One turning vector, and how many ticks it has turned
The counts run from 0 to 292.
240 105 -223 -40 -157 -181 -392 -37 -410 -246 108 -151 217 204 -364 -34
 231 103 105 29 22 259 25 130 -296 -228 -256 396 111 142 -23 -219 197
 -76 -148 6 291 -178 96 242 142 -163 -19 -44 -147 110 -212 42 299 168
 -87 149 -149 -19 64 -331 302 -64 71 154 -161 -98 -121 136 -154 -63 146
 -49 -336 96 185 -123 349 252 -31 65 201 251 17 100 -194 41 124 45 -38
 245 -303 222 -29 397
160
364 125 -212 -52 109 -93 -295 -59 -374 -176 -29 -141 257 138 -130 135
 -18 -111 -97 104 195 208 34 136 -219 -284 -388 154 214 44 -58 -84 39
 -95 -152 -7 19 -214 177 214 274 -206 169 31 -264 76 -63 -211 158 267
 -228 201 -47 87 198 -34 143 -153 149 129 58 -238 40 220 -147 -197 226
 -255 -149 -7 -47 -239 408 35 -28 -82 104 237 126 242 -307 -93 268 -23
 -313 -38 -244 362 -123 270
242
268 170 -382 -6 -223 -198 -92 -80 -181 -262 118 -160 52 27 -140 40 80
 -65 48 340 164 342 189 315 -292 -40 -83 366 250 75 106 -69 153 7 -76
 -143 200 -75 34 306 348 -142 39 245 -122 258 -126 -36 -19 341 -198 235
 -210 -8 27 -165 -119 -7 124 95 -264 51 -14 108 -144 133 104 -5 -274 98
 -287 -108 339 157 0 -15 274 70 109 58 -271 -109 173 28 -220 85 -224 112
 101 348
210
343 83 -172 -9 46 -232 -346 48 -308 -260 -97 -219 72 21 -377 73 146 -240
 -53 315 324 103 141 110 -181 -268 -162 309 168 -12 -219 -6 -25 -239
 -133 -29 -9 -140 88 118 154 -171 -56 -69 -272 108 -117 5 216 280 -112
 219 52 36 160 -112 -34 -75 132 57 -39 -220 80 313 -69 237 185 -77 -262
 -120 -41 -223 328 148 8 -27 223 64 180 79 -228 -188 319 109 -495 7 -337
 215 41 234
86
125 196 -182 -128 -129 -227 -334 -64 -416 -150 10 -88 176 193 -292 -65
 45 11 -111 142 -7 187 -50 0 -307 -158 -267 241 164 142 37 -106 37 -94
 -232 1 112 -426 241 248 137 -60 -47 -92 -255 34 -236 1 194 177 -267 82
 -219 -50 150 -322 172 -130 145 81 46 -129 -143 242 -154 -29 157 -337
 -284 36 19 -225 376 192 -87 -9 215 101 123 226 -235 -234 352 119 -211
 141 -286 169 4 132
94
172 85 -354 117 -133 -353 -173 -48 -260 -305 -34 3 22 130 -223 15 208 87
 26 218 161 465 84 245 -205 -135 -219 487 142 115 129 -89 102 -166 -95
 -66 174 99 35 91 237 -176 -40 68 -110 277 -102 -32 49 350 101 257 -143
 -31 -43 -99 253 -98 170 137 -219 -103 16 162 -153 -20 296 -12 -407 143
 -75 -176 402 130 -218 -44 185 50 198 243 -287 -39 204 -20 -171 322 -158
 46 79 380
156
146 89 -198 -201 -160 -203 -212 -39 -384 -218 157 -219 178 152 -108 124
 -28 -237 -15 176 41 203 29 7 -266 -241 -40 245 193 52 40 -33 65 -11
 -117 6 268 -274 202 320 220 -145 74 65 -98 53 -179 -40 192 265 -367 188
 -184 -25 206 -161 59 -28 180 102 -124 -16 -152 189 -117 27 126 -151
 -257 -27 9 -230 343 185 262 -37 132 248 105 186 -244 -172 315 152 -276
 6 -367 174 116 432
70
100 -25 -407 35 -24 -380 -189 -89 -339 -135 -102 -29 -16 178 -200 -55
 170 17 -224 346 184 399 95 26 -288 -129 -323 247 88 97 34 -46 -36 -213
 -125 -62 15 -174 25 111 178 -145 -121 0 -185 93 -88 -70 171 301 -120
 187 -122 -209 69 -124 4 -63 226 190 47 -229 -120 93 -83 53 264 -223
 -389 189 -115 -261 351 94 -53 -165 164 -68 311 262 -313 -162 277 159
 -253 80 -247 53 40 94
104
376 217 -406 -37 -92 -69 -206 -145 -298 -223 107 -212 168 100 -280 162
 -181 -29 -95 58 254 282 -18 191 -325 3 -219 306 170 149 0 86 50 39 -138
 7 162 -17 133 257 322 -277 39 308 -149 110 -78 103 129 342 -138 333
 -145 64 198 -184 244 107 144 208 -178 21 -60 205 -151 -51 145 -109 -159
 46 -64 -187 439 185 -114 17 204 68 37 81 -172 -52 271 -151 -76 56 -287
 371 -43 254
207
246 102 -321 -26 -64 -155 -155 -147 -344 -200 40 -139 144 197 -288 -29
 -1 142 -238 133 -29 374 54 52 -345 -136 -290 280 121 93 26 -59 34 -131
 -21 7 143 -142 75 109 280 -264 -41 140 -103 140 -120 25 369 251 -238
 284 -224 -138 221 -223 167 -2 221 301 39 -44 -228 159 -86 61 200 -251
 -209 95 -65 -189 346 166 18 56 233 20 105 184 -135 -235 294 -4 67 226
 -335 70 -9 39
118
155 154 -215 -103 -220 -253 -348 -40 -325 -315 83 -186 57 144 -262 -23
 128 -256 7 195 118 291 86 40 -224 -168 -187 325 123 88 24 -62 69 -50
 -272 49 162 -306 170 295 133 12 57 -36 -159 118 -246 -24 75 179 -278 33
 -278 -54 127 -250 -92 -12 131 89 -90 73 -112 285 -178 41 243 -81 -332
 -39 -133 -185 404 214 -38 -16 217 65 30 136 -268 -295 335 181 -340 74
 -316 168 121 302
81
276 140 -269 25 -23 -192 -233 -5 -351 -316 -54 -204 151 87 -161 63 23
 -252 -163 185 306 314 38 7 -254 -108 -169 252 198 44 6 151 -115 -89
 -174 36 -20 -24 181 246 202 -137 -11 139 -194 128 -32 -8 78 311 -99 192
 -42 143 228 -89 -44 -15 122 176 -50 -60 -50 335 -62 95 323 29 -274 -147
 -153 -241 444 212 -27 -12 172 108 84 66 -304 -99 380 18 -435 -7 -336
 295 53 344
75
321 24 -197 -12 69 -315 -301 -56 -292 -170 -28 -90 111 124 -398 53 66
 119 -185 108 114 309 64 -41 -226 -204 -397 350 207 -107 -38 21 73 -138
 -17 28 119 -98 86 -115 171 -294 64 66 -183 19 -5 -151 303 348 -119 413
 -11 10 363 -169 221 -80 225 220 -83 -106 -110 146 -89 -62 149 -258 -162
 -37 60 -248 365 25 21 -34 119 145 253 245 -119 -112 52 35 -121 72 -311
 196 -9 229
113
319 192 -368 -225 -78 -5 -236 46 -141 -200 251 -202 183 202 -213 135 122
 -88 -51 45 104 283 137 235 -321 -78 -146 270 170 48 23 -64 181 -5 -41
 81 292 -210 119 227 243 -230 98 45 -200 31 -223 -90 95 264 -356 203
 -174 -33 205 -175 38 1 183 274 -100 -64 -213 122 -220 -78 3 9 -220 18
 -130 -116 392 241 74 -85 91 283 17 39 -253 -171 158 140 -266 -24 -208
 394 -105 421
200
163 91 -361 -38 -29 -316 -378 -63 -300 -195 0 -73 -18 41 -209 51 62 -151
 -27 360 324 250 66 250 -150 -28 -259 316 164 147 46 39 27 -162 -191 -84
 19 -142 70 285 233 -201 5 -9 -161 120 -174 -86 -86 306 -135 218 -100
 -43 -50 -143 -52 -30 175 62 -119 -122 135 113 -274 -13 202 -186 -321 48
 -171 -211 331 127 -319 -145 256 -69 227 234 -390 -67 214 153 -377 24
 -123 196 21 133
234
85 71 -164 -189 -126 -285 -174 31 -347 -276 145 -138 234 215 -194 98 37
 -87 -23 150 -79 252 -23 -4 -286 -275 -194 262 179 78 115 -63 130 -86
 -119 -102 356 -238 102 182 226 -162 99 26 -127 96 -163 102 180 207 -228
 224 -81 -64 160 -152 171 -55 194 161 -86 -92 -155 254 -97 -55 193 -154
 -254 1 77 -165 296 145 52 102 129 256 136 329 -197 -119 328 12 -87 191
 -313 141 136 489
290
345 135 -160 126 -6 -333 -314 -125 -406 -215 -161 24 151 38 -213 -19 -10
 -30 -160 248 88 224 -11 -21 -140 -249 -280 318 110 37 108 57 -62 -135
 -205 -18 68 -148 158 22 229 -167 82 70 -182 106 -17 43 170 297 -15 279
 -32 66 145 -184 187 -113 217 20 -52 -100 94 334 -165 -66 314 -327 -188
 -135 63 -264 332 71 -158 30 289 120 204 214 -201 -146 256 -32 -215 139
 -211 260 108 218
89
263 5 -191 -24 -11 -182 -176 9 -180 -227 -35 -136 150 180 -209 28 305 -4
 -182 213 114 336 192 121 -302 -335 -124 279 290 -81 -37 -183 105 -167 3
 -69 32 -189 17 81 253 -194 59 -106 -240 119 -93 -190 212 348 -320 175
 -130 -58 269 -29 -76 -126 231 197 74 -273 -135 123 -11 66 210 -12 -314
 89 -195 -186 337 38 213 -46 -6 193 185 179 -236 -247 254 118 -400 43
 -331 163 -13 290
110
460 238 -320 206 44 -273 -342 -203 -347 -147 -103 -15 139 99 -291 113
 -49 -106 -62 239 137 220 46 139 -198 -146 -277 274 232 -2 -23 39 136
 -21 -155 -76 48 -91 48 19 344 -250 158 292 -157 -21 -41 -82 174 427
 -173 422 -34 174 239 -203 235 -103 114 122 -66 18 -34 65 -131 39 143
 -350 -5 73 -13 -151 317 13 -72 -114 223 274 304 108 -211 -47 119 47
 -129 -2 -271 222 85 217
36
298 59 -353 184 -69 -395 -365 -109 -276 -213 -63 -47 11 128 -328 46 44
 -68 84 233 199 316 37 252 -231 -153 -237 289 173 112 30 3 135 -48 -107
 -134 113 -37 -48 118 246 -377 127 175 -69 213 -25 -130 110 358 -47 472
 -115 42 137 -137 213 -69 22 138 -124 6 50 53 -148 17 143 -251 -294 124
 -68 -289 293 104 -110 -147 186 67 272 218 -282 164 134 55 -92 180 -239
 134 13 88
25
231 33 -126 -105 54 -151 -347 67 -267 -162 -32 -180 84 84 -249 97 190
 -90 82 252 287 202 123 246 -259 -265 -250 242 212 42 -130 -199 60 -118
 -54 -135 -7 -230 76 235 117 -161 -14 -113 -303 125 -208 -184 88 251
 -245 180 -32 57 105 -104 6 -127 99 112 45 -334 15 175 -149 110 114 -91
 -303 64 -211 -183 350 102 -14 -73 110 113 175 78 -372 -18 262 184 -447
 77 -326 263 -87 210
240
206 28 -265 -151 7 -286 -197 -59 -271 -218 79 -170 149 16 -305 141 -85
 23 -191 263 201 274 -19 128 -225 -131 -193 263 210 107 112 30 53 -83
 -31 -69 179 -121 118 67 274 -368 0 217 -156 184 23 209 162 422 -20 402
 57 -72 168 -181 197 23 269 237 -107 -146 58 271 -55 43 211 -219 -249
 -10 22 -274 266 37 -153 91 228 -6 156 298 -140 8 312 -71 -72 311 -261
 149 86 237
285
402 264 -353 36 -227 -127 -211 -126 -288 -30 3 -32 131 99 -308 -36 -8
 183 -87 111 77 257 51 264 -328 -72 -301 244 208 217 31 -245 242 3 -96
 -236 207 -221 20 148 272 -254 -91 182 -224 46 -205 35 146 392 -209 276
 -75 -65 -20 -300 272 -68 126 118 -7 -86 -57 0 -195 -30 4 -256 -198 221
 -58 -97 334 153 -172 -71 293 89 82 100 -289 -129 162 7 -61 221 -108 138
 -36 156
184
159 3 -290 -213 -102 -406 -179 2 -238 -174 29 -172 103 56 -389 33 2 43
 -71 319 226 320 11 165 -248 -68 -107 342 253 61 150 45 46 -207 -40 -152
 240 -44 -31 131 193 -241 58 145 -133 269 -53 147 96 361 20 342 -36 -95
 102 -190 67 44 263 244 -179 -134 106 309 -48 111 258 -105 -279 9 -51
 -203 225 105 -144 67 187 -26 269 375 -98 49 272 21 -125 312 -216 75 84
 291
286
360 180 -196 46 115 -142 -284 -45 -333 -262 -161 -156 186 14 -297 23 66
 -206 -80 163 226 242 35 64 -152 -174 -206 290 151 81 -107 44 -68 -246
 -209 40 -78 -153 128 171 193 -195 -50 -66 -244 12 -98 -13 171 176 -70
 164 55 75 207 -113 34 -83 112 101 106 -165 58 335 -54 78 312 -121 -203
 -92 -58 -329 347 155 -91 -12 231 94 172 86 -199 -252 363 113 -451 -5
 -263 392 9 239
87
456 180 -179 104 -78 -133 -344 -38 -306 -144 -22 -8 120 123 -463 -64 243
 159 127 82 31 151 137 246 -239 -227 -282 475 168 134 -78 -351 247 -121
 -132 -135 243 -133 -47 102 196 -193 -40 64 -194 128 -227 -39 262 379
 -178 254 -96 19 -1 -309 137 -177 65 157 -157 -132 -91 136 -69 154 109
 -137 -254 168 -37 -72 235 198 -114 -43 241 173 153 0 -280 -75 95 105
 -90 175 -185 164 -12 252
173
419 140 -118 -109 18 -203 -339 -31 -276 -151 40 -138 112 118 -348 156
 -45 59 -82 218 90 95 85 36 -201 -205 -283 273 311 -87 -16 -39 115 -174
 -7 1 228 -283 41 21 215 -177 182 146 -313 -44 -109 -19 197 308 -317 344
 28 43 394 -336 111 -56 155 158 -119 -31 -63 246 -133 48 23 -267 -58 -70
 25 -111 193 49 62 26 168 269 270 210 -100 -250 148 61 -116 12 -318 268
 103 368
267
271 67 -386 151 -32 -369 -372 -91 -216 -196 -60 -56 -18 138 -292 60 196
 -90 153 319 363 331 4 277 -164 -39 -191 288 130 163 -6 16 109 -85 -144
 -128 96 -81 -8 196 236 -240 8 67 -29 154 -116 -141 55 342 -34 345 -210
 32 14 -159 28 2 70 176 -177 7 -50 -37 -220 47 115 -177 -344 170 -177
 -208 352 82 -234 -169 162 -27 239 157 -326 139 112 167 -181 72 -254 126
 -38 67
26
162 151 -392 -247 -104 -147 -278 107 -313 -219 274 -89 164 160 -342 47
 113 -5 -23 52 -2 364 4 82 -238 -183 -209 292 55 195 69 -115 104 -139
 -144 132 320 -257 151 193 129 -158 17 -166 -155 20 -242 97 195 194 -87
 153 -166 -98 128 -258 157 -32 212 176 13 -117 -140 183 -207 -102 92 -53
 -367 25 66 -127 386 201 -2 42 195 224 73 214 -189 -252 259 103 -249 148
 -206 274 31 444
147
292 108 -358 -20 -202 -235 -195 -123 -280 -269 81 -163 20 110 -174 58 17
 30 -46 181 168 306 92 317 -370 -13 -152 404 329 40 100 -120 126 -45 -43
 -188 218 -12 58 233 369 -157 60 300 -129 263 -174 71 69 365 -161 276
 -103 66 33 -189 51 -5 173 84 -416 121 48 137 -187 92 177 -40 -219 99
 -260 -67 322 142 -158 -32 222 67 70 128 -198 26 189 -11 -121 181 -186
 128 76 407
209
191 7 -287 -135 27 -252 -305 102 -188 -133 82 -232 109 114 -266 152 80
 -93 -204 341 298 237 81 23 -221 -65 -31 259 421 -44 -59 -3 -40 -262 8
 -28 124 -130 -26 12 109 -80 -27 -62 -351 89 -154 78 55 335 -152 238 152
 34 266 -89 26 -27 249 251 -59 -232 26 269 -7 172 137 7 -195 54 -21 -128
 300 32 -111 -2 172 83 351 267 -214 -44 274 140 -355 -3 -339 224 78 471
281
409 139 -347 202 -3 -37 -194 52 -307 -233 -68 -117 207 162 -266 114 269
 -178 -31 46 187 363 157 199 -177 -284 -264 274 68 123 -55 -90 106 -135
 -128 36 76 42 99 99 300 -216 -78 -76 -184 152 -120 -147 235 307 -14 188
 -30 -25 101 -107 82 -68 32 267 174 -184 -148 154 15 61 304 -2 -240 114
 -49 -181 390 175 99 -20 211 295 82 -73 -279 -146 302 -25 -395 76 -326
 269 -19 325
164
479 289 -193 13 -195 -221 -246 -227 -338 -100 18 -75 193 66 -262 -41 -44
 118 -21 205 37 107 12 226 -325 -125 -193 290 309 117 79 -250 185 -5
 -137 -224 150 -326 -8 157 292 -150 80 276 -206 76 -206 56 181 395 -379
 246 -133 112 109 -349 81 -89 113 111 -82 -16 -65 98 -99 70 121 -306 -31
 54 -174 -54 190 65 -89 29 254 109 157 97 -239 -126 202 105 -131 181
 -272 189 24 201
42
248 71 -245 -85 -3 -349 -283 -66 -236 -138 83 -227 42 53 -229 162 8 -52
 -118 260 339 256 48 29 -230 -36 -46 355 418 -25 24 -23 -62 -105 -16
 -114 90 -68 16 62 84 -160 17 202 -199 61 -88 4 55 424 -201 405 125 216
 328 -81 92 -41 189 197 -217 -154 67 124 -68 161 101 -57 -221 48 -41
 -183 447 67 -33 -100 146 42 271 215 -236 129 151 75 -323 -11 -348 166
 -69 378
61
350 150 -183 22 45 -248 -383 -36 -217 -152 9 -150 -5 103 -260 200 -63 62
 -149 359 141 140 126 38 -194 -182 -238 392 401 -88 -49 -73 78 -197 -28
 -96 211 -184 9 -41 173 -96 89 151 -352 -33 -127 -51 129 419 -323 318
 153 41 360 -275 73 -35 152 93 -181 -124 63 253 12 144 80 -161 -42 11
 -37 -136 225 23 -46 13 183 154 341 220 -133 -156 84 150 -137 -3 -342
 207 61 371
268
373 164 -313 209 -87 -317 -285 -107 -286 -163 -99 -56 154 113 -245 88 -4
 -110 64 196 189 306 12 243 -163 -204 -310 274 33 86 50 37 130 19 -197
 -124 114 -36 83 175 295 -411 164 211 -37 137 -67 -135 172 422 45 429
 -100 -3 87 -148 273 -94 119 181 -45 -13 -12 67 -163 -114 178 -302 -193
 73 58 -254 335 7 -49 -97 175 241 187 179 -277 56 152 -39 -76 112 -267
 232 56 152
24
360 204 -246 -77 -4 -300 -252 -154 -326 -200 1 -99 79 183 -306 38 -75
 102 -152 239 150 195 39 121 -314 -90 -302 274 280 106 -17 -67 73 -145
 -121 -128 86 -209 77 162 223 -107 70 280 -193 87 -111 12 245 296 -352
 230 -171 18 178 -353 132 10 144 154 -142 28 -65 310 -93 15 221 -314 -82
 17 -86 -168 271 104 -239 98 294 9 142 202 -153 -96 168 14 54 239 -360
 165 64 25
261
216 148 -325 -200 -104 -252 -133 -150 -314 -241 123 -167 185 56 -236 68
 -150 -67 -91 207 207 258 -69 74 -315 -77 -163 189 188 119 143 69 34 40
 -126 -69 194 -217 151 232 276 -372 89 267 -54 97 -52 174 223 266 -137
 373 -172 -3 106 -127 193 68 253 224 -161 -6 -39 284 -201 -39 182 -325
 -231 -22 -129 -339 367 128 -4 17 135 6 96 226 -187 -15 346 -146 -108
 190 -315 254 -35 116
65
475 185 -308 -77 54 -66 -305 -101 -217 -135 54 -153 148 64 -246 48 6
 -187 -61 281 175 194 7 136 -183 -161 -175 144 223 77 -85 -36 49 -77 -99
 15 99 -294 16 168 222 -217 134 51 -236 -129 -161 -69 132 288 -283 324
 -13 28 368 -127 -9 -131 177 184 124 -107 -161 207 -145 41 -18 -258 -124
 -1 -98 -139 307 135 49 -90 134 264 191 -20 -177 -259 146 179 -303 -102
 -263 379 -28 237
46
358 97 -168 -12 140 -126 -337 -62 -291 -212 -26 -208 187 218 -280 80 65
 -94 -70 131 174 192 92 89 -246 -299 -319 216 274 -69 -128 -72 101 -47
 -58 56 56 -228 192 137 210 -229 205 41 -271 12 -38 -255 263 190 -371
 150 -98 45 371 -192 45 -27 133 158 65 -84 -129 217 -132 -107 125 -219
 -51 -68 -115 -167 291 45 81 23 112 277 123 171 -165 -162 196 62 -171 37
 -314 373 -48 146
254
